(in the rows, 128 means zero)
Each path below is one point turned by a fixed rotation once a step. After each direction that follows a path, write how fast that rotation turns it, in degrees a step (0 if it stays still).
Each turn is a multiple of 5 degrees from 10 to 175, or 0.
Each row of a path follows its step; steps can be skipped.
Rotation 1:
step 0: [134 133 137 135 123 118 126 128 135 120 126 125 124 127 126 122 128 132
 129 124 123 130 144 131 122 121 129 124 126 128 123 120 133 135 125 122
 134 129 130]
step 1: [126 124 132 130 127 122 131 128 128 130 134 135 126 138 129 117 129 131
 130 129 128 135 137 126 135 123 117 127 119 132 122 130 121 136 127 123
 119 122 132]
step 2: [124 129 125 125 134 129 133 117 124 118 138 126 122 129 125 129 138 131
 118 135 120 129 138 119 127 127 123 134 132 126 126 126 131 130 121 123
 125 127 131]
step 3: [126 128 130 117 129 133 126 125 129 124 126 135 121 130 126 129 122 124
 128 130 124 129 135 117 129 132 130 125 134 135 114 120 127 124 136 125
 126 119 133]
step 4: [129 131 134 133 124 134 124 128 129 121 130 126 118 124 122 128 132 120
 127 125 124 131 135 129 135 127 132 125 119 140 126 116 136 132 123 134
 134 124 127]
step 5: [124 119 130 130 114 133 128 133 131 126 129 128 116 129 128 119 138 132
 135 124 124 133 127 122 131 131 128 126 122 131 128 125 123 127 128 121
 117 126 127]
step 6: [122 124 139 129 129 124 122 119 127 127 131 127 129 122 131 127 146 130
 125 125 120 135 133 124 128 131 126 124 138 131 135 131 133 126 126 124
 126 121 128]
step 7: [124 126 138 127 130 131 114 130 125 127 128 133 129 133 121 127 126 114
 128 126 118 121 133 119 125 127 123 122 130 124 124 130 123 123 129 122
 122 122 127]
step 8: [126 132 133 133 130 127 121 124 126 125 118 122 121 127 130 135 130 121
 127 123 127 125 141 133 125 126 131 129 119 125 126 118 129 127 116 128
 121 122 133]
step 9: [125 129 133 124 119 126 128 131 128 121 120 122 124 130 132 121 131 124
 131 127 133 134 131 128 135 122 115 125 130 127 123 118 119 127 124 120
 123 133 131]
step 10: [121 125 131 138 134 124 133 120 121 123 136 120 126 128 126 125 135 120
 130 122 135 134 137 126 128 133 121 129 133 132 129 127 130 130 132 121
 129 130 138]
step 11: [123 123 128 126 130 130 122 120 126 117 126 133 128 133 123 117 124 122
 139 129 114 128 135 124 122 128 127 137 131 129 123 128 127 128 133 125
 127 132 132]
[130 128 125 128 128 128 127 129 127 126 131 130 130 125 130 127 128 129
 130 127 132 125 127 129 130 127 130 129 128 126 126 130 128 125 127 128
 130 126 126]  0
[126 125 129 128 126 127 130 129 125 127 129 130 127 130 128 129 131 130
 128 129 128 129 128 132 130 130 126 126 129 125 128 130 130 130 129 128
 128 129 129]  85
[129 129 126 125 128 127 128 126 128 129 130 125 126 129 131 130 131 129
 127 128 130 127 126 125 126 130 126 125 132 129 128 127 127 127 128 125
 129 130 127]  100
Rotation 2:
step 0: [126 134 129 125 136 125 122 130 126 132 123 140 117 124 126 128 137 118
 126 131 132 125 130 142 118 119 123 134 130 128 121 130 127 123 126 127
 129 125 124]
step 1: [129 122 134 130 125 119 129 136 135 121 125 120 126 135 125 121 137 126
 120 125 142 124 134 127 126 128 123 130 131 135 126 139 133 121 124 124
 125 123 123]
step 2: [125 127 133 125 121 133 123 141 130 130 120 135 132 121 130 136 139 122
 128 132 127 127 132 128 125 130 119 128 122 122 123 135 134 131 121 126
 142 127 121]
step 3: [126 128 136 126 129 122 120 135 137 121 132 123 130 128 130 126 133 122
 126 130 126 130 116 129 128 139 129 131 123 123 126 145 128 117 131 125
 125 129 134]
step 4: [129 137 131 118 132 134 114 131 124 130 113 140 127 123 131 128 133 129
 124 125 131 125 128 134 126 135 129 125 125 129 125 134 133 127 126 137
 121 127 131]
step 5: [131 127 122 134 137 125 122 129 136 126 133 134 120 131 124 119 138 125
 123 123 131 119 120 133 125 130 131 130 127 137 126 135 136 117 128 130
 134 128 124]
step 6: [134 137 125 121 121 122 119 134 128 134 128 128 126 128 129 120 135 129
 122 137 137 119 134 127 121 122 117 123 128 123 122 133 135 128 120 129
 128 129 124]
step 7: [131 128 130 129 126 117 125 131 141 124 126 128 126 125 127 128 141 126
 125 128 117 133 128 127 116 134 119 140 128 132 131 134 128 123 123 123
 131 122 123]
step 8: [130 121 129 122 123 129 119 140 132 132 125 131 130 128 131 125 128 127
 124 130 128 133 135 142 132 133 121 125 116 126 126 142 130 128 122 127
 118 127 128]
step 9: [125 126 130 124 132 130 126 131 135 114 126 137 127 124 135 132 128 122
 125 129 119 122 121 131 120 133 128 123 129 134 131 144 135 125 128 137
 130 128 122]
step 10: [127 132 128 122 135 129 119 133 131 130 132 130 125 129 123 128 136 132
 120 125 130 119 129 135 122 128 133 120 125 120 123 136 127 120 120 126
 122 144 126]
step 11: [137 137 131 123 133 122 120 123 137 125 132 134 123 138 133 132 134 127
 119 121 131 126 134 123 120 135 120 131 132 129 126 134 137 130 127 134
 134 126 126]
[127 125 129 128 124 127 128 128 129 128 127 125 129 130 128 128 131 130
 129 128 127 128 127 128 129 129 123 132 127 125 129 126 128 129 130 130
 129 129 126]  70
[126 127 126 132 130 129 127 130 127 128 131 126 129 130 126 127 129 128
 130 125 127 127 126 130 126 126 127 129 127 127 128 130 128 126 128 124
 125 129 131]  155
Rotation 3:
step 0: [135 132 125 133 126 126 129 115 129 134 130 119 126 136 139 121 124 128
 124 124 129 128 115 128 127 127 128 132 132 124 138 130 123 123 119 136
 125 126 137]
step 1: [130 127 132 123 125 119 133 118 136 138 126 133 119 127 127 128 126 132
 127 120 133 122 123 125 123 126 135 135 117 130 134 128 126 121 136 125
 123 132 140]
step 2: [136 122 143 128 125 125 129 126 134 134 115 128 129 126 126 128 129 119
 118 133 123 124 128 133 122 125 128 126 117 135 133 139 119 130 127 123
 125 128 126]
step 3: [125 132 137 131 129 128 122 128 120 129 135 128 125 116 125 124 133 128
 134 131 126 118 128 134 130 127 127 136 125 128 133 146 118 134 130 124
 127 127 122]
step 4: [132 137 133 124 138 133 128 130 127 119 135 124 132 123 141 129 135 126
 126 132 125 125 118 126 136 124 123 131 121 125 140 127 125 137 133 131
 123 134 127]
step 5: [138 130 132 128 137 130 128 125 123 122 137 118 122 125 125 129 121 129
 124 133 135 129 123 126 136 111 138 130 127 134 130 125 136 126 135 127
 126 126 135]
step 6: [137 116 131 128 126 138 131 127 134 132 128 120 117 133 138 132 131 136
 120 129 125 129 131 130 126 121 131 135 127 131 124 135 134 131 132 139
 126 124 131]
step 7: [133 127 128 122 120 124 128 123 135 139 124 127 126 121 134 128 128 121
 135 127 130 130 135 124 132 122 126 141 134 132 122 133 123 139 131 130
 119 117 135]
step 8: [131 127 132 127 124 131 133 129 135 135 126 132 120 127 129 120 131 117
 128 119 127 127 115 130 137 127 123 125 130 128 126 131 129 147 128 118
 127 130 128]
step 9: [131 131 129 134 132 116 127 142 128 126 129 120 124 122 127 125 133 121
 127 118 130 125 122 138 128 125 126 121 129 119 131 137 133 128 130 124
 119 123 137]
step 10: [134 137 133 142 136 132 127 133 134 132 125 129 124 127 135 132 127 129
 134 132 135 127 123 129 130 127 121 123 116 120 124 138 133 121 138 133
 131 127 131]
step 11: [131 132 139 135 134 128 124 126 133 140 131 132 137 120 133 136 124 136
 122 134 127 130 132 134 139 124 137 125 123 125 126 126 130 130 124 133
 126 120 134]
[126 126 130 128 133 128 125 130 127 129 128 127 131 125 126 130 128 128
 128 129 129 127 127 127 130 127 126 126 128 126 129 130 129 127 129 129
 128 132 126]  55
[126 131 127 127 128 128 127 128 127 130 130 127 129 127 128 128 128 126
 129 126 125 125 125 127 130 130 128 129 129 131 131 125 130 130 126 129
 131 129 131]  90
[131 129 130 132 127 125 127 128 125 130 126 131 128 126 129 128 131 127
 129 126 126 129 128 129 129 129 129 128 125 127 129 127 127 125 128 126
 129 129 127]  45
Rotation 4:
step 0: [139 139 128 124 132 125 129 129 132 132 133 121 126 138 124 127 132 131
 135 125 120 126 125 134 119 127 128 131 136 131 119 132 130 130 118 123
 120 125 135]
step 1: [129 116 121 117 120 135 123 132 129 130 130 129 119 135 128 123 140 119
 130 124 124 125 123 129 129 121 128 123 128 125 125 130 132 132 129 122
 122 130 133]
step 2: [128 132 122 131 135 138 124 121 135 132 136 119 131 131 122 130 134 120
 129 131 128 137 127 132 133 129 134 126 133 130 119 142 135 131 131 130
 126 121 131]
step 3: [126 124 128 115 130 133 119 125 135 131 126 128 119 134 121 114 122 126
 131 129 136 129 131 131 129 116 124 129 130 129 130 133 128 134 126 133
 130 126 124]
step 4: [135 123 126 124 134 139 130 118 134 124 126 130 133 120 128 131 121 125
 132 128 132 130 124 140 136 122 132 127 133 132 130 125 133 125 127 122
 126 113 130]
step 5: [137 139 129 114 135 126 131 130 137 130 120 122 121 135 125 128 124 129
 137 128 129 130 129 135 125 130 124 130 128 129 127 125 127 131 114 127
 124 124 127]
step 6: [137 121 128 115 124 133 133 127 129 125 128 135 125 133 136 130 141 124
 132 125 127 124 123 131 127 122 132 128 135 126 126 123 140 127 124 118
 128 127 126]
step 7: [133 130 126 124 132 125 131 123 135 133 127 116 128 136 125 132 138 118
 129 131 127 138 127 128 131 134 136 130 123 125 121 132 136 142 127 127
 123 126 128]
step 8: [131 124 135 124 124 127 123 125 132 131 131 131 126 133 123 118 134 127
 128 127 132 127 130 132 123 111 133 134 137 128 125 136 136 138 128 130
 128 131 123]
step 9: [133 118 126 127 132 135 126 124 134 132 125 125 132 117 121 126 123 120
 126 124 126 131 124 136 134 123 134 128 125 126 134 129 133 140 130 128
 119 118 134]
step 10: [135 139 133 125 131 133 123 133 133 133 123 127 125 127 119 127 123 131
 136 126 129 126 128 138 122 122 124 127 135 132 125 136 135 127 117 134
 120 123 128]
step 11: [134 121 127 113 132 140 128 131 131 129 126 135 121 127 131 126 129 121
 131 120 126 123 123 127 129 127 124 118 127 120 132 123 139 126 125 125
 125 122 131]
[129 126 128 127 128 128 129 128 127 128 129 124 131 125 126 130 127 125
 129 130 124 126 126 128 131 129 130 127 126 130 128 128 129 127 129 127
 131 128 126]  145
[127 128 132 130 128 128 127 130 130 129 126 126 129 128 129 125 131 130
 127 129 127 128 131 128 129 128 129 126 128 129 128 124 127 125 131 128
 129 125 129]  0
[128 128 132 129 128 127 129 128 130 126 127 128 131 127 127 127 124 126
 127 127 127 129 126 129 128 125 128 130 129 128 129 128 123 127 126 126
 126 127 128]  70
Rotation 5:
step 0: [127 122 117 129 124 130 133 124 121 127 128 128 129 126 124 133 123 123
 133 135 134 129 133 128 133 132 133 124 127 125 142 138 122 127 121 133
 129 118 131]
step 1: [133 127 126 129 117 127 127 119 127 125 128 128 117 126 130 139 118 131
 135 131 133 127 127 123 131 122 133 131 128 124 140 130 122 120 121 132
 129 123 131]
step 2: [126 134 127 133 123 117 121 119 127 131 125 128 118 125 132 131 124 129
 130 132 131 130 124 116 134 126 128 136 120 129 136 123 124 126 125 128
 129 132 139]
step 3: [121 131 124 133 128 125 127 119 127 140 131 123 126 122 129 125 132 123
 130 133 124 127 125 119 134 135 126 133 119 122 138 119 126 135 127 127
 134 129 131]
step 4: [129 130 128 134 127 136 136 123 128 131 136 119 130 123 124 130 119 123
 131 131 128 126 129 119 130 134 131 129 121 117 132 121 130 136 127 126
 138 126 122]
step 5: [138 131 128 138 123 131 131 128 129 119 132 121 128 130 129 137 120 126
 127 131 132 129 132 121 133 137 138 127 118 125 124 124 131 134 121 128
 127 128 128]
step 6: [133 129 124 140 122 125 124 126 124 130 126 128 121 132 134 137 135 129
 123 132 138 126 136 130 131 137 139 124 122 127 126 122 127 130 119 132
 129 129 128]
step 7: [126 129 130 138 129 124 124 119 126 142 122 127 123 131 131 131 125 128
 126 129 141 128 135 129 129 132 130 119 127 127 131 124 122 123 124 131
 139 129 120]
step 8: [128 129 132 128 136 127 125 120 135 135 121 122 131 126 130 134 115 129
 132 126 133 130 133 126 135 132 122 119 120 129 131 122 118 123 123 125
 133 126 127]
step 9: [134 127 123 127 135 130 125 127 130 129 129 131 129 119 125 140 122 129
 127 128 129 124 129 129 136 133 122 127 121 126 127 115 117 127 120 117
 129 129 133]
step 10: [138 126 127 139 131 128 132 130 123 131 134 139 125 124 119 133 127 125
 124 129 127 123 126 128 137 134 130 131 130 126 129 123 118 127 122 120
 134 137 129]
step 11: [138 121 134 137 136 126 134 127 124 129 130 131 123 139 128 129 126 121
 132 126 123 125 132 130 137 138 131 134 125 128 133 132 122 126 123 130
 137 135 127]
[132 127 129 129 127 128 130 129 125 128 130 127 129 131 129 129 129 129
 128 132 126 130 132 128 127 128 128 126 130 127 127 131 128 132 127 128
 128 129 130]  60
[128 129 127 126 131 125 126 129 128 124 126 127 127 130 130 129 126 128
 128 129 128 129 130 128 128 129 127 130 123 130 126 127 130 129 128 127
 126 129 131]  110
Rotation 6:
step 0: [134 134 139 135 122 128 127 131 126 130 129 138 126 120 132 128 120 129
 121 133 122 131 133 114 130 139 134 132 134 133 134 128 131 127 124 121
 130 130 128]
step 1: [130 127 133 134 125 123 127 132 126 123 144 127 123 127 128 123 114 137
 129 127 125 134 139 127 127 118 126 126 117 124 130 123 123 124 131 131
 124 130 126]
step 2: [143 130 130 129 124 131 123 129 114 123 130 133 135 122 134 124 129 128
 128 131 126 130 128 131 121 135 136 122 128 131 131 119 136 133 134 131
 124 133 133]
step 3: [133 116 138 124 122 134 130 122 127 125 133 123 128 120 132 131 120 130
 125 119 121 135 129 117 126 124 131 132 123 123 133 130 137 126 120 129
 126 128 126]
step 4: [130 122 126 135 137 129 124 120 119 131 135 138 126 122 126 120 118 135
 130 135 128 129 127 134 128 129 134 127 127 122 131 124 131 122 128 124
 119 122 139]
step 5: [134 130 129 124 133 131 122 131 129 132 131 133 126 118 137 130 118 129
 124 121 130 125 135 115 124 138 130 133 128 123 133 121 125 135 127 129
 131 136 133]
step 6: [130 125 138 135 126 122 122 126 127 122 137 123 118 127 130 127 124 137
 123 130 128 132 126 125 129 125 134 133 114 126 119 128 132 129 132 124
 128 131 141]
step 7: [145 132 123 126 131 124 126 134 116 131 130 133 126 127 128 125 120 131
 134 124 124 133 121 117 128 130 132 128 132 132 135 131 133 124 135 129
 125 132 134]
step 8: [135 120 129 129 126 136 128 130 132 125 138 123 135 129 129 132 118 128
 119 118 125 127 126 124 129 132 126 129 118 119 129 122 128 124 132 121
 114 134 128]
step 9: [132 124 127 130 129 131 126 129 128 125 127 129 132 120 115 126 126 146
 133 132 127 133 124 129 123 135 129 132 128 128 134 125 137 134 129 127
 123 128 143]
step 10: [143 116 129 122 133 129 131 129 126 132 129 120 122 122 128 132 122 126
 128 128 131 124 129 116 125 126 134 128 129 117 133 129 117 132 126 128
 125 130 135]
step 11: [134 123 123 142 123 128 116 126 129 126 127 125 128 128 131 125 119 133
 119 132 125 126 121 127 129 131 133 137 125 132 128 125 124 126 126 115
 129 127 140]
[126 128 126 129 128 126 128 126 127 129 129 129 131 131 127 128 126 126
 129 132 127 130 126 130 129 132 131 129 125 130 128 128 128 132 128 128
 128 127 129]  155
[127 127 128 127 127 131 126 126 131 123 129 126 126 131 127 128 125 129
 127 128 126 130 128 127 132 128 127 129 127 127 126 126 126 127 127 128
 130 126 127]  145
[128 129 128 127 126 131 126 126 126 129 125 128 131 127 130 128 128 126
 124 126 129 126 126 130 127 128 128 129 126 128 129 125 125 129 130 126
 129 131 127]  125
[127 130 129 127 125 129 129 129 128 128 128 127 128 131 130 130 128 126
 130 128 129 127 130 125 128 129 132 129 129 122 130 129 129 129 128 125
 128 129 126]  145
[127 128 125 124 128 126 129 128 129 131 129 126 130 128 128 128 125 129
 128 125 129 129 129 125 127 126 127 129 126 129 130 130 127 130 125 132
 130 129 126]  160
Rotation 7:
step 0: [123 124 124 137 127 135 136 134 127 132 120 128 135 116 119 121 128 142
 138 122 127 126 136 127 135 134 132 127 126 134 124 122 123 132 128 120
 134 127 131]
step 1: [129 124 138 128 125 130 123 142 119 125 129 125 127 122 134 128 126 128
 132 129 131 139 127 125 128 138 127 138 136 131 130 126 119 134 140 120
 125 120 139]
step 2: [117 129 129 120 132 133 134 138 126 132 123 122 123 132 125 133 129 123
 121 127 128 130 133 138 126 137 122 128 140 121 137 133 118 130 126 134
 123 135 130]
step 3: [127 127 122 124 127 131 131 129 133 142 119 133 131 131 125 129 135 111
 129 127 129 131 133 124 133 135 120 120 128 129 138 121 131 131 121 121
 136 121 126]
step 4: [131 129 136 123 130 120 131 127 123 140 127 129 130 124 127 140 125 127
 124 126 131 138 124 120 120 130 127 127 126 122 122 126 144 128 123 116
 119 124 134]
step 5: [130 122 138 130 117 128 130 123 121 136 129 126 124 128 112 134 134 131
 117 139 130 123 122 124 130 127 133 122 134 123 118 134 127 133 123 133
 127 133 126]
step 6: [136 119 125 142 123 135 119 119 124 136 129 123 131 142 135 133 122 128
 131 135 129 123 121 127 137 135 127 132 129 131 135 131 133 129 125 130
 130 128 123]
step 7: [130 136 130 140 130 131 135 132 126 134 132 118 133 132 131 134 120 134
 130 126 126 130 143 125 132 125 136 130 123 124 131 132 141 120 133 130
 131 138 131]
step 8: [135 130 125 124 119 138 128 126 124 118 129 124 128 126 125 126 124 123
 121 136 133 138 144 117 136 123 127 125 123 131 119 127 119 123 134 131
 129 130 131]
step 9: [135 126 121 123 134 145 134 120 128 121 123 126 125 125 136 128 122 136
 129 124 133 138 124 131 130 135 121 135 128 129 122 134 123 131 118 127
 124 131 122]
step 10: [125 132 140 131 128 139 141 125 137 129 123 132 133 126 122 125 142 136
 136 118 129 137 132 132 132 129 133 134 135 134 131 131 129 130 130 125
 136 124 127]
step 11: [118 122 134 126 117 124 120 129 124 126 122 135 132 135 128 131 131 131
 126 124 133 137 139 130 126 130 124 139 134 130 129 124 126 124 135 126
 117 114 133]
[131 125 127 126 127 126 128 128 129 131 125 129 129 129 130 126 127 128
 128 129 126 131 128 130 127 128 133 128 128 128 128 128 127 128 127 132
 129 129 131]  0
